m =
array([[-113.52, -112.59, -124.59, -119.97, -125.16, -129.28, -112.93,
         -97.54, -110.39, -110.97, -117.78, -126.32, -127.07, -118.62],
       [-201.93,  -99.84, -130.78, -123.22, -126.46, -167.59, -125.59,
        -106.24,   14.10,  250.81, -140.94, -151.39, -221.35,   51.10]])
The entry just right of -167.59: -125.59
The entry just left of -125.59 -> -167.59
The minimum is -221.35
Find the entry just left of -125.16.
Answer: -119.97
Find the entry just right of the largest entry.
Answer: -140.94
Find the entry just right of -112.93.
Answer: -97.54
Find the entry just right of -106.24.
Answer: 14.10
The entry just right of -140.94 is -151.39
The entry just right of 14.10: 250.81
Find the entry just left of -112.59.
Answer: -113.52
The entry just left of -127.07 is -126.32
The entry just right of -119.97 is -125.16

[[5, 6, 4, 5, 6, 5, 6, 5, 6],
 [4, 5, 5, 5, 5, 5, 5, 5, 5],
 [6, 3, 5, 6, 4, 5, 3, 6, 4],
 [6, 4, 3, 6, 6, 5, 3, 7, 3],
 [4, 6, 6, 5, 4, 5, 5, 4, 6],
 [5, 5, 5, 5, 5, 5, 5, 5, 5],
 [5, 5, 5, 5, 5, 5, 5, 5, 5],
 [6, 2, 4, 7, 5, 5, 3, 7, 3]]
Counting starts at 0.
Give the entry at row 1, column 0.
Answer: 4
Give the entry in the top-left corner.
Answer: 5
Give the entry at row 2, column 0.
Answer: 6
Give the top-right entry.
Answer: 6
The entry at row 0, column 1 -> 6
Give the entry just left of the smallest entry.
Answer: 6
The entry in row 2 and column 1 -> 3
The smallest entry -> 2
The entry at row 0, column 2 is 4
The entry just right of the smallest entry: 4
The entry directly above the smallest entry is 5
The entry in row 1 and column 2 is 5

Read these off the array that follows.
1) The entry just right of the smallest entry?
2) The entry just right of the largest entry?
[[55, 169, 150, 144, 117], [154, 81, 174, 63, 56], [165, 112, 145, 156, 42], [161, 61, 59, 119, 166], [92, 145, 96, 157, 75], [55, 37, 154, 194, 139]]
1) 154
2) 139

Read these off the row that follows.
1) Read off the entry just right of 767.
2) Read off the median of all entries.
3) Read off the entry just left of the smallest entry.
[424 655 667 453 450 767 947 447 494 475 368 940 665 606 194]
1) 947
2) 494
3) 606

x = [61, 63, 191, 96, 61, 211, 68, 54, 64, 71, 61, 59, 116, 119, 65]
The 2nd entry from the left -> 63
The first entry from the left -> 61
The 5th entry from the end is 61
Find the third entry from the left.
Answer: 191
Find the last entry.
Answer: 65
The third entry from the right is 116
Find the entry just right of the largest entry.
Answer: 68

B =
[[ 21.6 -14.1   2.2  35.9  19.8   8.4  13.3  18.2  18.6  27.2 -22.2 -58.0
  -23.5 -37.8  -3.7]
 [-28.6  22.9 -46.0 -21.6 -35.9  39.8  23.6  15.7  11.9   2.4 -10.5  14.4
    9.6  23.5   8.7]
 [ 30.0  -6.5 -16.3  26.0  16.7   9.6  15.1  39.3 -22.2   6.4  19.3 -31.8
  -61.5 -38.3   4.3]
 [ -3.4   4.1 -35.1  -6.4 -34.8  48.8  20.9  -0.4  -0.6  16.1 -48.3 -34.3
   23.0  19.4  -8.2]
 [ 34.3  -4.8  29.1  -3.1 -53.8   4.4  20.3  63.9 -30.5  17.0  23.3   3.8
  -52.2  -9.5   0.1]
 [-30.4 -19.1 -35.8 -21.7 -13.7   4.3  23.6  52.6  18.6  37.0   5.6  27.3
    6.7  19.6  -8.2]
 [-22.9  20.2  18.0 -23.9 -56.3   6.5  24.0  27.2 -33.4   3.9   1.3  27.7
  -30.6 -46.1 -12.3]]
What is the smallest entry?
Answer: -61.5
What is the entry just right of 34.3?
Answer: -4.8
What is the entry just right of -28.6?
Answer: 22.9
The entry just right of the centre entry -> -0.6
What is the entry just right of 3.8?
Answer: -52.2
The entry just right of -16.3 -> 26.0
The maximum: 63.9
The centre entry is -0.4
The entry just left of -23.5 is -58.0
The entry just right of 27.7 -> -30.6
What is the entry just right of 15.1?
Answer: 39.3
The entry just right of -23.9 is -56.3
What is the entry just left of the largest entry?
Answer: 20.3
The entry just left of -34.3: -48.3
What is the entry just left of the smallest entry?
Answer: -31.8
What is the entry just right of 23.5?
Answer: 8.7

Questions about the table below.
1) Give the entry just right of -8.2.
2) Give the entry just right of -10.4.
[[  4.7  -4.6   4.4 -21.8 -24.2 -22.4  -2.9  -0.7 -17.6   7.8  19.2  27.5
   34.0 -30.2  26.7]
 [ -1.9  20.6  -4.7   7.4   3.2   1.0  -3.4   3.2  24.4  -5.3  -9.7   3.4
  -28.7 -37.3  11.2]
 [ 30.3 -12.1  -7.8 -16.0  11.4   9.5 -27.7 -14.8   0.6  -6.1  33.7  49.3
   20.7 -16.1  64.8]
 [ 25.8  -2.5  -6.2   5.9  13.0 -23.2 -34.0 -14.7  32.6   2.0  -1.1  14.2
   -8.7   6.1  -0.3]
 [-13.4   5.8  12.3 -12.1 -12.8 -16.9  -7.3  -9.1  11.8  13.1 -20.6 -24.8
  -16.6 -24.9  -9.3]
 [  0.1  18.7 -13.0  38.9  -6.9  -0.5  31.8  29.2 -23.3 -10.4   5.5   5.3
   42.6   3.3 -19.7]
 [-21.8  -5.3   8.4  -3.9  -4.4  10.5  29.5   7.4 -27.9   2.6 -11.4 -15.9
    9.1  -3.8 -20.6]
 [-13.5   8.2  -3.9  18.4   9.0  30.4  34.7  15.3 -23.9 -13.5 -10.9 -17.0
    6.8   2.4 -14.7]
 [ -2.1   0.6   8.9   5.3 -18.5 -54.9 -15.3  -6.4  25.2  12.9  -8.7   5.8
    4.2  -6.5 -30.3]
 [  5.6 -10.9   5.3 -15.5   0.8  -9.0 -16.8 -15.7   7.7   8.8  -4.4  -4.1
   -2.3  -2.4   5.4]
 [ 13.3 -29.1   1.0  -6.5  22.6  -4.6 -25.9 -27.0  18.4  -3.9   5.3  13.2
   -7.6  14.1   6.3]
 [  1.7 -24.6   6.8 -16.5   9.8  -5.8  -8.2 -13.0   1.6   1.4   2.4   2.3
    1.8  15.7  -9.8]]
1) -13.0
2) 5.5

-33.2,-27.0,17.4,-4.4,29.0,-21.6
34.2,29.8,58.8,-18.2,29.0,24.5
Indices start at 0.
The bottom entry of the column that holds the largest entry: 58.8
The entry in row 0 and column 2 is 17.4
Which number is the entry just right of 34.2? 29.8
Which number is the entry directly below the smallest entry? 34.2
The entry in the top-left corner -> -33.2
The entry directly below -4.4 -> -18.2
The entry just left of -21.6 is 29.0
The entry just right of the smallest entry -> -27.0

Questions about the matrix below.
1) Which number is the entry just left of -78.3?
2) Which number is the entry in the bottom-left corner?
3) Which number is the last entry in the row that holds the largest entry?
4) Which number is the top-right entry?
5) Which number is the second entry, reading row by row?
6) Which number is the last entry, reading row by row?
7) Which number is the 2nd smallest entry?
8) Which number is the smallest entry in the first column?
-48.3	-75.8	-48.1	-178.5	-81.9	-48.3	4.2	-105.4	72.1	27.4
163.9	57.5	-48.3	-48.0	-49.5	-58.5	-48.3	-190.5	-48.3	-110.2
-14.1	-48.3	-48.3	46.6	41.7	-64.8	-13.8	-123.2	-12.2	110.8
-156.0	-39.6	-280.4	-12.0	-43.0	38.0	-178.7	20.7	162.2	63.8
-50.3	-67.1	71.4	-69.8	-51.1	-4.6	-158.8	11.5	-196.5	-32.3
-29.0	-138.5	-48.3	-110.3	55.5	-78.3	49.5	-61.7	-43.4	-130.0
1) 55.5
2) -29.0
3) -110.2
4) 27.4
5) -75.8
6) -130.0
7) -196.5
8) -156.0
